[[  1  14   0  -1   9  -6  -9  -2   9   7  -8   5  -1]
 [ 11 -33  -1 -21  -6   2   7   2   4  -8  -8  -2  15]
 [  4  10   2 -12  -1   2 -10   4   1  -1   3   6   3]
 [ -2   6  -1  -1   1  -7   6   8 -21 -15  -8  -5 -12]
 [ -7  16  -1   4 -20   1  -2  -7  17  13   5  11   8]
 [  1  -1  -4  11  12 -12   0  -8 -15   6   4  -3   4]]
=>
[[  1   0   9  -9   9  -8  -1]
 [ 11  -1  -6   7   4  -8  15]
 [  4   2  -1 -10   1   3   3]
 [ -2  -1   1   6 -21  -8 -12]
 [ -7  -1 -20  -2  17   5   8]
 [  1  -4  12   0 -15   4   4]]

[[ -3   4  -1  11 -14   3 -15   6  -2   2   9   1   2  15   8   4]
 [ 20   2  11  10 -13  -1  -2   8 -14  -3  -7  10  -5   3  -4  -7]
 [ 18  -1  -4   9   0  -2   9  -3  -7   3  -5 -12   2   0   5   3]
 [  8   2  33  -5 -11   4  -9  -5   4  -7 -18 -21  -6  -2  -4  -6]
 [-39   2   1  -6 -18  -1   3  -9   2  19 -11   8  -2   6   3  -1]
 [-14  -7   4  -7 -13   1   3  -8   1   7 -11  -5  -3   4   0  -2]]
=>
[[ -3  -1 -14 -15  -2   9   2   8]
 [ 20  11 -13  -2 -14  -7  -5  -4]
 [ 18  -4   0   9  -7  -5   2   5]
 [  8  33 -11  -9   4 -18  -6  -4]
 [-39   1 -18   3   2 -11  -2   3]
 [-14   4 -13   3   1 -11  -3   0]]

[[ 32  -3   1  38]
 [ 29   3 -15  19]
 [ 11  21  -7  39]]
=>
[[ 32   1]
 [ 29 -15]
 [ 11  -7]]

[[ 13  13  24   1   3]
 [-12  -1   6   3 -14]
 [ 14 -17 -13  -2  34]
 [ -6  -3  -6   2  -2]
 [ 14  21  12  -3  -1]]
=>
[[ 13  24   3]
 [-12   6 -14]
 [ 14 -13  34]
 [ -6  -6  -2]
 [ 14  12  -1]]

[[  0  -2   2   2   1   1   3  -1  -1   3  -5  -1   0  -2  -4]
 [-19 -26 -18   0 -21  28  -7  -2   2  28  16 -21 -24 -14  24]
 [  2  -1   2  -2   2   0  -3   0  -7  -3   7  -6   5   1  -4]
 [ -1  12   3  -1  -1   2   0  -4  -6  -1  -1   0   2  -1  -8]]
=>
[[  0   2   1   3  -1  -5   0  -4]
 [-19 -18 -21  -7   2  16 -24  24]
 [  2   2   2  -3  -7   7   5  -4]
 [ -1   3  -1   0  -6  -1   2  -8]]

[[ -9  -3  -1  -5   4   8  13 -22  -6  22  -2  -9  10  12 -19]
 [ 10  -3  -5   4   7 -13   1  19 -15 -25   4   0  -2 -30   4]
 [ 21  14  -1 -11  -7   0   8 -18  -1  -2  19  -3  10  -9 -22]]
=>
[[ -9  -1   4  13  -6  -2  10 -19]
 [ 10  -5   7   1 -15   4  -2   4]
 [ 21  -1  -7   8  -1  19  10 -22]]

[[  9   3   0  13  15  -4   5  -5]
 [  1   7 -17 -11   2   6  -6   1]
 [ -3  -4  15  -1   8  23 -15   7]
 [ -7   5 -32 -14  -4  -8 -21  18]
 [-13  11   5  10  -3 -17   3  23]
 [-12  -5 -23   6   4   6  26 -10]
 [ -2  -1   8  -7  13  13 -17   2]]
=>
[[  9   0  15   5]
 [  1 -17   2  -6]
 [ -3  15   8 -15]
 [ -7 -32  -4 -21]
 [-13   5  -3   3]
 [-12 -23   4  26]
 [ -2   8  13 -17]]
---
[[ 20  28]
 [ -4  -4]
 [-27 -18]
 [ -6  -5]]
=>
[28 -4]

[[-3  2]
 [37 24]
 [ 0 -6]
 [-3  5]]
=>
[ 2 37]

[[26  9 17]
 [29 24 -4]]
=>
[17 24]

[[  4 -33  19]
 [-18 -25  35]
 [  4 -31   8]]
=>
[ 19 -25   4]

[[-14  23]
 [-33  11]
 [ -8 -35]
 [-11  12]]
=>
[ 23 -33]

[[-13  14 -16 -37   0]
 [-13  12 -12 -20  -2]
 [ 27 -23  30  30   0]
 [-26  18 -29  -7   0]
 [-10   8  -6 -31  -8]]
=>
[  0 -20  30  18 -10]

[[ 34  -4   0]
 [-22 -18 -34]
 [ 29   8  18]
 [-39  17  19]
 [-16 -19 -32]]
=>
[  0 -18  29]

[[  8  -3  -6 -28]
 [ 12   1  -6  19]
 [ -6   4   3  22]
 [  1   8  -2  -4]]
=>
[-28  -6   4   1]
